128 stands for zero in the data rows.
Here are some points, each followed by its number:
[160 141 155 151 176 134 137 154 144 135 142 157] 0
[145 138 157 152 179 147 138 137 152 136 148 157] 1
[143 165 137 147 155 141 148 148 137 172 149 144] 2
[157 161 161 149 156 155 137 150 141 138 138 141] 3
[141 143 141 147 147 150 163 142 137 153 161 161] 4
[137 143 138 145 143 145 158 161 140 187 146 139] 5
[149 139 158 142 181 139 139 143 153 139 147 156] 6
[147 144 146 143 164 139 152 146 137 163 162 142] 7
[142 134 151 157 169 134 139 134 155 137 170 163] 8
[158 159 162 148 146 164 140 148 149 135 136 140] 9
[154 160 154 147 148 158 136 137 155 137 135 163] 10
[137 134 147 149 143 135 171 154 179 138 161 137] 11
[142 142 140 147 143 147 143 149 148 173 168 143] 12
[147 154 149 145 159 138 137 179 141 146 139 151] 13
[139 139 142 146 139 144 165 165 147 160 158 143] 14
[145 151 156 163 137 174 135 132 178 138 136 139] 15
[137 134 146 145 145 135 175 167 164 141 160 136] 16
[134 134 135 156 138 136 200 154 152 146 145 154] 17
[162 162 154 149 148 146 142 136 142 138 138 167] 18
[144 149 142 153 141 158 147 143 142 176 150 140] 19
[151 154 146 139 158 139 140 139 139 143 173 164] 20
[146 153 143 140 163 137 142 147 138 153 159 165] 21
[140 136 140 149 144 142 172 170 143 146 161 144] 22
[146 139 156 137 176 138 145 158 144 145 160 140] 23
[174 141 164 163 136 162 142 139 154 136 136 138] 24
[140 167 134 139 138 139 163 154 135 180 158 139] 25
[141 136 151 136 150 139 158 164 152 147 167 145] 26
[170 146 155 164 134 167 141 141 160 133 137 136] 27
[154 159 158 143 153 147 137 137 160 138 137 162] 28
[156 144 155 147 168 141 147 146 144 139 147 151] 29
[151 178 135 137 141 151 144 140 134 164 169 140] 30
[134 133 145 158 135 138 203 147 163 152 141 135] 31
[165 172 155 140 143 177 137 149 137 139 134 138] 32
[146 142 143 140 142 143 166 145 138 171 168 141] 33
[155 154 163 143 141 170 140 144 147 147 139 141] 34
[141 138 149 145 140 155 160 149 145 163 160 139] 35
[138 151 138 144 145 140 140 145 140 161 169 172] 36
[143 140 150 141 140 171 143 156 159 152 151 140] 37
[138 157 137 142 146 138 144 147 153 177 153 152] 38
[150 162 145 150 183 135 137 137 142 144 138 160] 39
[142 178 137 144 142 144 150 138 134 158 146 171] 40
New points follow, each followed by the numbers of its two nearest points above, smallest number first.
[154 147 153 146 156 139 139 148 154 142 158 149] ~ 20 29
[132 133 134 152 135 139 182 159 158 158 150 153] ~ 14 17
[154 174 151 139 136 180 141 146 140 149 136 138] ~ 32 34
[146 162 144 137 157 150 141 138 141 171 148 150] ~ 2 38
[156 155 152 160 182 135 137 138 135 137 137 162] ~ 0 39
[157 161 157 171 146 153 137 142 138 138 135 149] ~ 3 9
[139 137 150 155 143 156 154 150 149 154 158 139] ~ 14 35
[144 142 141 147 141 144 149 147 140 180 172 138] ~ 12 33
[165 142 158 166 147 145 140 147 146 133 136 161] ~ 18 24
[137 143 135 146 140 142 151 147 136 166 172 171] ~ 4 36
[182 133 157 164 135 135 150 140 153 132 145 157] ~ 24 27
[155 182 142 144 145 163 140 145 141 149 139 141] ~ 3 32
[151 173 139 140 163 142 144 155 138 156 144 139] ~ 2 3
[146 143 151 147 142 173 153 150 148 145 147 140] ~ 34 37
[146 150 152 139 156 138 142 152 144 149 152 166] ~ 20 21
[141 145 143 152 163 138 147 152 143 140 154 167] ~ 21 29
[149 149 162 142 161 160 144 140 165 135 140 139] ~ 9 28
[148 146 138 148 175 138 145 136 144 151 161 156] ~ 7 21
[139 138 138 146 139 155 159 168 160 162 144 138] ~ 14 35
[149 156 151 152 180 136 134 145 139 141 140 162] ~ 0 39
[142 163 145 140 135 171 145 134 150 185 138 137] ~ 19 38
[143 146 137 150 137 143 164 174 137 165 150 140] ~ 14 22
[158 146 158 134 176 140 144 137 136 163 153 141] ~ 7 23
[151 172 157 138 145 180 138 148 142 140 136 138] ~ 32 34
[164 140 155 173 153 144 140 137 145 134 138 161] ~ 18 29
[134 148 135 138 137 153 140 158 146 169 158 168] ~ 36 38
[152 151 162 138 162 143 143 146 140 156 147 145] ~ 7 29
[136 138 136 141 139 150 162 170 147 162 162 142] ~ 14 22
[149 170 141 134 138 172 147 142 134 174 144 138] ~ 19 30
